[ 1.53  2.27 -4.07  0.83  3.40  1.57  3.35 -7.60 -2.72  3.05  0.61  2.19
 -1.84  0.68 -1.18  3.21 -1.93  5.45  4.20  1.94 -2.52 -0.99  9.25  0.04
  3.60 -0.61  1.21  2.70 -1.61  0.18 -1.32 -6.48  0.44 -1.09  0.07  0.05
  5.02 -3.23  4.43 -0.43 -3.65 -4.91] : k617
[ 0.14 -2.05 -3.89  1.66 -0.98  2.81  0.28 -6.12 -5.61  4.18  1.96  1.09
  6.14  0.93  3.67 -1.67 -4.56  4.87 -0.85 -1.31 -2.01  0.17  0.08 -2.55
 -5.50 -5.35  0.90  0.58  4.97 -6.05 -1.86  0.89  0.74 -2.92 -2.19  2.78
 -6.74 -1.83  2.68 -0.48 -5.39  1.08] : k465
[ 0.14 -2.05 -3.89  1.66 -0.98  2.81  0.28 -6.12 -5.61  4.18  1.96  1.09
  6.14  0.93  3.05 -1.67 -4.56  4.87 -0.85 -1.31 -2.01  0.17  0.08 -2.55
 -5.50 -5.35  0.90  0.58  4.97 -6.05 -1.86  0.89  0.74 -2.92 -2.19  2.78
 -6.74 -1.83  2.68 -0.48 -5.39  1.08] : k650
[ 1.53  2.27 -4.07  0.83  3.40  1.57  3.35 -7.60 -2.72  3.05  0.61  2.19
  4.28  0.68 -1.18  3.21 -1.93  5.45  4.20  1.94 -2.52 -0.72  9.25  0.04
  3.60 -0.61  1.21  2.70 -1.61  0.18 -1.32 -6.48  0.44 -1.09  0.07  0.05
  5.02 -3.23  4.43 -0.43 -3.65 -4.91] : k26
[ 0.14 -2.05 -3.89  1.66 -0.98  2.81  0.28 -6.12 -3.94  4.18  1.96  1.09
  6.14  0.93  3.67 -1.67 -4.56  4.87 -0.85 -1.31 -2.01  0.17  0.08 -2.55
 -5.50 -5.35  0.90  0.58  4.97 -6.05 -1.86 -4.06  0.74 -2.92 -2.19  2.78
 -6.74 -1.83  2.68 -0.48 -5.39  1.08] : k655
shift -1: [ 0.14 -2.05]  [ 0.13 -2.06]
has: [6.14 0.93]  yes
succ: [-3.94]  [4.18]
shift +1: [-1.31 -2.01]  [-1.30 -2.00]

[ 3.16 -4.54 -3.34  0.35 -7.33] = k992
[ 1.98 -2.76 -1.55  0.65 -2.88] = k567
[-3.65 -2.76 -1.92  0.77 -4.65] = k465
[ 2.02 -3.73 -3.03  0.40 -7.17] = k833
[ 0.43 -1.00 -1.00  0.18 -2.73] = k650
[ 1.98 -2.76 -1.71  0.50 -3.64] = k26
[ 3.18 -4.82 -3.52  0.29 -7.69] = k617
[ 2.38 -4.17 -3.13  0.51 -7.82] = k988
succ: [-3.73]  [-3.03]
has: [-3.64  0.50 -1.71 -2.76  1.98]  no
has: [-4.54 -3.34  0.35]  yes
has: [-3.03  0.40 -7.17]  yes

